In the rows, 128 means zero.
One turn moves every row onto another: examples first, then more rows asked:
gisu: [143 118 132  89 147 130 116 105 113 114 109 144  86 154 130 139 135 129
 147 134]
tig: [101 110 123 109 129 144 129 108 123 132  99 121 134 108 125 119 112 110
 136  96]
Dof: [142 145 121 121 128 141 122 115 116 138  88 143 140  88 119 132 135  94
 158 123]
daz: [133 117 168 125 124 123 126  94 143 133 135 119  99 109 144 151 150  89
 143 126]
zazi: [130 132 160 125 144 116 122 138 127 103 116 130 124 110 106 157 148  80
 158 141]
Vek: [167 134 103 120 137 151 108  90 127 132 106 140 118 147 130 146 154  95
 162 107]
reka: [122 110 141 115 110 131 116  91 138 123 156 132 125 112 136 145 161  78
 152 107]
lotob: [131 126 151 122 132 135 121 102 126 113 177 120 133 143 118 139 136  99
 149 113]
soviv: [127  88 129 117 126 131 112 131 111 130 156 112 141 128 102 147 157 100
 144 120]
Pof: [148 140 107 126 152 146 103 113 136 127 107 139 126 167 108 136 144 104
 161 105]
bov: [130 124  99 118 132 135 119 101 125 121  66 125 114 136 118 141 143  84
 150 121]
Rebab: [104 111 173 123 130 118 128 117 156 135 125 125 114 135 132 144 136  96
 135 124]
mik: [131  85 141 115 122 128 110 102 109 113 128 104 145 110 104 143 156  90
 156 115]
kego: [131 111  98 120 134 136 122 101 128 123 135 132 111  77 121 135 132  93
 149 113]
Fovi: [131 114 183 113 152 137 118 106 103 128 114 139 102 109 131 138 146 102
 160 117]
vor: [138 135 128  92 129 121 111 109 128  96  78 121 106 135 117 138 149 110
 152 132]
sor: [ 99 112 160 113 117 130 121 102 141 116 133 124 148 142 124 133 134  90
 145 100]
garo: [131 135 172 135 141 123 123 116 145 124 148 106 108 129 117 142 141 102
 143 129]
ran: [145 133  85 123 139 146 114 119 116 142 115 131  90 136 119 138 160 100
 146 123]
fule: [134 131 108  94 126 125 108 135 132 123 113 139  88 137 122 140 167 117
 142 133]
kito: [140 143 111 127 147 143 119 136 115 152 128 161 125 107 111 131 131 111
 152 127]
Zutos: [120 123 159 112 127 136 133 151 113 148 126 139 117 131 139 155 152 100
 132 133]
Punat: [135 120 111 122 163 143 119 103 109 127  99 137  99 164 112 130 119 112
 149 120]
Soso: [122  71 149 109 132 135 116 105 100 130 138 119 140 135 115 140 138 106
 146 113]
guliz: [138 117 103 114 137 144 110 103 140 136  91 156 126 162 130 146 145  93
 155 106]
peve: [134 127 109 123 144 143 137 120 113 120 147 116 129 122 115 135 100 114
 133 123]
rupo: [135 125 132 118 149 140 130 110 107 142  98 163 138 121 123 133 100 110
 153 126]

Vek goes to guliz
garo goes to daz
rupo goes to kito
Now these:
soviv goes to mik
vor goes to gisu
sor goes to lotob
peve goes to kego
Fovi goes to Zutos
bov goes to Punat

One turn moves every row onto another: examples first, then more rows asked:
Sulok: [ 96 133 111 125 152 107 128 121 151 113 132 124 140 125 137 112 164 138
 133 137 133 125 123 134 134 138 121 100 125 144 115 130 113  99 155 126
 141 117]
parev: [ 96 156 126 131 147 124 133 128 130 120 117 139 143 105 107 129 145 115
 145 160 157 140 113 148 129 140 129 128 127 137 123 106 105 117 121 109
 150 127]
Vuluv: [136 129 147 116 133 139 131 131 151 151 126 120 113 125  93 147 125 104
 128 150 122 138 146 130 144 136 116 147 127 108 154 125 118 153 101 124
 152 129]
pelan: [119 121 123 146 118 122 107 110 114 119 108 133 150 131 145  96 129 133
 136 133 147 108 120 128 103 131 143 112 150 138 153  96 132 136 122 137
 150 111]
dorer: [132 127 143 131 122 150 138 136 134 150 110 136 101 118 152 159 107 126
 131 102 119 116 127 124 148 125 117 131 134 107 149 143 117 165 132 125
 117 134]
sose: [ 93 154 131 139 112 115 127 127 110 118 113 133 175 156 121 120 123 114
 131 150 152 139 120 134 105 119 124 134 131 144 118  99 114 127 127 125
 131 148]
sune: [129 157 104 138 134 113 123 117 113 136 111 127 155 129 141 110 149 106
 109 146 146 148 118 137 113 126 134 152 132 155 117  98 123 121 119 112
 140 150]
rav: [ 97 115 127 123 149 107 121 126 146 113 127 121 131 117 146 117 164 134
 147 129 132 126 126 129 119 134 131 100 147 135 126 127 120 119 158 130
 142  99]
Luvor: [132 143 133 126 115 143 136 139 130 147 132 147 101 128 100 156 115  99
 126 124 122 144 136 123 131 139 138 162 134  93 123 117 126 157 116 119
 123 137]
tal: [137 114 135 117 115 117 126 137 148 135 141 129  96 147 129 144 135 121
 131  95 100 123 145 103 134 129 130 135 144  99 126 142 132 149 151 137
 114 113]
seli: [135 147 124 135 124 104 116 129 104 130 103 125 150 125 136 118 143  99
 131 144 146 142 116 137 110 113 137 155 150 149 127  95 119 140 116 108
 145 138]
sefa: [ 93 153 111 128 154 116 135 123 142 120 127 132 147 117 119 118 154 129
 127 151 146 133 115 142 136 142 119 116 115 143 114 119 108  97 137 115
 145 133]
pila: [ 94 121 143 139 111 113 114 125 112 110 116 125 162 151 146 121 128 116
 142 140 143 133 127 128  88 120 140 124 152 135 122 100 123 145 140 135
 125 122]
sanim: [127 141 138 133 125 156 142 133 135 153 106 142 105 117 145 159 102 120
 125 112 123 123 124 128 152 132 116 138 126 107 149 139 116 158 123 120
 118 145]
fiko: [122 142  97 141 137 112 123 108 121 128 126 123 155 133 164 106 157 122
 104 142 131 139 124 131 114 128 134 138 118 153 106 102 125 112 138 117
 132 148]
Mon: [166 117 139 112 142 130 118 144 147 140 139 124  92 130 138 137 122 114
 127 105 107 132 141 108 131 117 118 119 125 122 129 143 133 149 147 140
 148 139]
Nuro: [131 150 111 126 122 131 144 129 151 139 153 139 112 149 114 142 129 127
 103 114 106 129 137 117 151 139 119 141  98 106 100 133 125 121 139 124
 114 152]
mupo: [121 134 113 141 118 113 116 103 121 115 117 130 161 144 140  89 134 147
 126 130 140 101 114 125 119 127 125 103 128 149 139 100 126 115 130 135
 149 127]
bevid: [ 92 118 131 135 117 109 115 121 123 109 120 120 164 162 155 113 138 124
 129 133 137 131 131 125  89 121 136 117 147 140 122 111 124 133 151 144
 122 122]
Vigu: [129 139 127 119 141 150 137 120 159 154 138 125 120 127 103 141 129 111
 108 154 120 142 152 133 145 146 115 144 103 113 141 128 123 137 105 124
 144 143]
Ziko: [ 99 113 143 126 144 114 118 133 132 112 116 126 127 108 133 128 154 119
 163 139 142 129 122 136 110 133 141 113 161 128 132 117 114 139 145 124
 144  93]
vime: [119 145 115 148 119 121 120 103 115 114 118 137 166 136 132  95 127 141
 127 142 146 108 112 131 121 129 128 110 117 144 135  93 124 115 121 125
 149 134]
vebe: [130 124 112 141 132 101 114 110 120 117 132 116 150 138 175 109 162 132
 121 131 119 128 126 127 110 120 139 128 127 147 101 105 128 118 156 123
 129 135]
kunab: [ 96 139 142 138 108 116 121 128 107 113 112 132 167 149 129 124 123 110
 143 148 149 139 121 134  96 119 135 132 143 138 122  94 118 142 128 128
 130 132]
zofev: [ 91 150 117 137 116 112 129 122 121 116 116 126 177 165 133 111 132 120
 116 141 145 138 125 129 108 123 120 125 128 151 118 111 117 115 136 133
 129 146]
mepe: [124 141 123 132 129 155 146 125 142 152 119 138 113 125 155 154 110 136
 113 107 116 117 126 127 158 135 110 126 104 113 135 143 115 140 134 122
 111 153]
Litup: [127 131 131 133 126 148 142 126 143 148 123 132 106 129 163 150 113 142
 119 101 109 110 127 121 156 128 111 118 113 108 135 145 120 145 145 126
 111 144]
seru: [163 139 126 121 145 142 128 135 145 138 156 136 104 126 132 139 117 122
 115 124 111 134 138 118 143 128 112 127  85 120 106 130 126 134 141 130
 143 166]
nafez: [143 111 160 112 123 129 126 133 151 140 132 116 108 126 104 148 129 111
 147 136 109 125 148 124 142 123 115 135 133 104 151 127 121 161 117 127
 146 114]
dat: [165 119 142 114 140 142 115 148 139 145 133 133  87 119 132 141 117 100
 128 115 119 140 143 113 122 121 127 132 136 114 137 134 133 162 135 137
 148 139]
rut: [ 97 133 142 129 142 123 124 133 124 120 113 135 135 100 116 135 143 111
 160 155 154 138 114 146 116 135 138 128 148 127 131 104 110 137 124 112
 150 112]
ful: [160 142 132 125 143 155 124 137 139 145 147 141  99 114 126 144 112 108
 115 133 121 145 138 126 132 132 121 139  96 113 114 120 128 146 128 125
 145 164]
Lov: [140  98 157 115 128 125 124 122 159 136 147 109 111 132 124 145 141 128
 142 129  94 119 153 117 141 124 114 123 122 103 138 131 125 153 137 133
 139 114]
moki: [123 149 129 134 127 161 146 131 135 153 114 141 111 120 146 157 105 128
 113 116 122 124 125 131 156 137 114 136 112 109 141 139 114 148 122 120
 114 153]
ziv: [135 130 119 119 119 118 134 130 155 137 150 130 103 156 127 137 138 133
 111  98  97 121 144 107 146 135 121 130 118 108 112 142 129 127 155 133
 113 133]
zekis: [138 115 132 139 124  92 109 120 112 117 124 113 146 135 169 116 158 123
 143 127 121 124 119 124 104 108 138 131 147 141 109 101 125 140 151 120
 133 123]
nosov: [120 125 117 142 118 115 111 107 119 118 111 130 155 141 146  88 135 141
 130 127 140 104 119 126 110 128 135 104 142 144 148 105 131 124 131 137
 148 113]
Musi: [127 126 125 122 144 144 135 113 171 149 154 117 120 132 123 138 137 130
 105 150 107 132 155 128 150 146 114 131  90 111 128 130 126 125 123 130
 136 141]
Ruge: [168 127 130 115 141 130 124 139 147 136 153 128  99 134 139 135 124 126
 118 109 105 127 140 109 141 118 110 115 102 124 117 141 130 136 150 135
 144 153]
Ros: [116 129 126 148 118 130 111 109 107 117 111 138 156 126 136 100 125 128
 136 143 152 111 115 133 105 133 144 121 141 135 146  86 129 139 117 131
 150 119]
Semu: [116 142 121 151 118 131 117 103 109 117 116 141 161 129 132 100 121 134
 133 146 151 110 113 136 113 133 136 118 125 139 135  86 126 128 112 125
 151 131]
bikib: [133 106 138 118 138 132 129 113 168 138 158 113 115 135 133 139 143 138
 124 135  94 118 154 121 148 137 114 117  98 107 125 132 123 133 141 135
 131 128]
Bafe: [131 159 118 126 119 143 141 132 138 147 140 148 110 134  99 151 118 112
 108 128 120 139 132 125 144 143 127 157 107 102 111 119 120 136 121 117
 120 152]
zapal: [140 125 139 137 119  95 111 128 100 119 109 118 146 127 148 122 151 108
 149 134 135 132 116 129 104 104 136 141 159 143 123  96 123 147 134 111
 142 124]
Sotim: [160 129 137 121 143 155 118 143 137 147 137 139  94 111 128 144 108  97
 122 129 125 147 143 121 121 130 131 143 120 113 128 124 131 161 124 129
 149 150]
Katop: [ 92 134 117 134 117 109 121 121 127 113 120 124 169 168 151 107 137 128
 115 133 136 134 130 125 101 125 126 115 136 149 118 117 124 118 148 141
 124 133]
nimi: [138 122 143 121 114 130 126 142 136 139 132 139  93 135 113 153 122 104
 134 110 114 135 140 115 126 132 138 152 154  93 132 128 129 165 134 130
 121 116]
nep: [132 124 141 131 122 145 138 133 137 146 116 131 103 124 162 155 113 136
 129  97 111 108 127 120 152 124 112 122 128 107 146 146 119 157 142 127
 113 135]

Musi goes to bikib
mupo goes to nosov
Now these:
Ziko goes to rut
Ruge goes to Mon
Bafe goes to Nuro
dorer goes to sanim
fiko goes to vebe
bevid goes to pila

One turn moves every row onto another: examples first, then more rows asked:
Zano: [124 121 143  94 137 129 125 144 115 126 129 132 140 138 146 149 125 129
 110 105 119 136 113 114  99  98 142]
gem: [140 137 129 117 151  94 130 127 107 150 147 138 115 112 129 140 144 120
  92 127 162 113 104 145 158  72 124]
Lekip: [145 113 136 112 115  92 139 151 144 126 116 101 103  94 115 122 164 130
 114 150 130 112 116 157 137 129 136]
kune: [125 120 118 107 105 104 124 135 133 128 126 107 105 114 124 119 159 150
 135 133 119 124 100 151 137 135 147]
borip: [147 134 172 133 163 108 156 144 114 136 123 143 127 138 157 144 159 164
 106 139 143 146 122 170 136 120 116]
ger: [133 133 167 136 164 114 154 139 113 131 120 140 125 140 163 147 154 159
 106 145 142 149 122 164 139 116 105]
vut: [159 138 114 127 138 105 146 156 135 119 120 106 139 118 121 175 159 114
 119 126 144 135 106 164 115 149 146]
Gor: [117 111 131 108 110 110 128 137 140 125 125  98  95 104 124 117 161 125
 123 157 126 130 114 148 137 132 127]
dolo: [124 134 134 107 143 112 120 120 102 155 163 137 104 120 132 130 147 118
 102 129 160 135 101 139 151  86 125]
Bakup: [123 142 131 113 142 108 142 128 104 148 162 138 113 112 126 140 141 112
  85 133 166 121 102 145 151  89 120]
bove: [143 141 140 107 139 101 140 135 102 158 166 143 114 111 118 134 150 121
  89 124 165 120  99 150 146  95 137]
tole: [135 107 161  94 146 125 121 146 123 129 120 125 130 128 144 140 133 115
 104 119 123 139 129 112  99  91 131]
zuri: [137 142 126 110 142 100 124 124 101 155 159 143 114 121 129 133 146 133
 102 116 158 120  95 144 152  84 138]
damu: [146 134 169 135 164 108 151 141 113 135 121 143 126 143 159 145 158 168
 110 137 141 146 120 169 137 116 116]
fibo: [154 113 167  90 141 115 135 160 121 134 127 129 138 124 133 142 136 123
  97 111 127 128 125 124  93 101 148]
dasad: [130 137 100 133 142 117 135 140 134 111 114 103 136 128 136 178 149 108
 126 133 141 145 104 152 123 138 129]
didu: [124 130 118 114 101  98 151 149 137 119 127 108 116 102 114 132 153 138
 113 142 128 108 101 160 135 142 142]
nuso: [155 123 110 133 155 105 112 137 138 117  98  99 128 126 141 167 161 116
 138 129 135 143 112 148 128 119 133]
duril: [133 138 166 132 157 115 159 142 111 133 130 145 128 143 158 147 155 165
 107 139 142 149 116 168 135 125 113]
Dif: [109 124 109 124 110 103 139 137 140 111 112 101 111 104 129 136 147 127
 117 152 128 113 106 151 145 122 122]
dek: [132 117 148 105 144 118 144 153 125 117 112 127 145 121 142 158 120 109
  89 121 129 122 125 119 103  90 125]
Zilat: [129 124 155  93 131 126 150 158 118 125 135 130 145 126 133 152 124 116
  89 116 130 129 117 124  91 112 138]
vomal: [138 116 114 120 118  89 123 136 141 120 102 102 108 105 128 127 157 144
 128 139 121 108 107 150 147 112 136]
zet: [139 123 128 115 141 127 121 141 134 127 131  99 119 125 129 157 168 102
 133 138 141 167 114 150 112 151 137]
purag: [147 130 146 107 149  99 126 130 106 158 155 135 104 110 125 127 155 114
  94 131 163 126 110 144 150  82 127]
Boki: [160 126 116 118 143 111 111 139 131 128 120 105 126 132 131 157 168 127
 145 119 134 155 106 153 116 141 154]
rora: [134 138 167 131 157 118 153 138 111 135 130 144 126 145 160 144 156 167
 111 138 141 153 116 167 135 125 116]
fil: [146 121 142 103 143 110 133 152 120 123 114 133 149 129 143 154 125 133
 101 103 122 117 115 121 102  89 145]
pazur: [164 120 134 124 149 108 134 153 142 124 113  96 125 111 123 163 170  95
 118 143 146 147 122 156 116 140 132]
kamez: [135 131 172 132 163 116 153 140 114 135 124 139 121 140 161 143 157 157
 106 148 144 153 123 165 137 117 106]

Zano goes to tole
nuso goes to Boki
duril goes to ger
Now these:
zuri goes to dolo
Dif goes to vomal

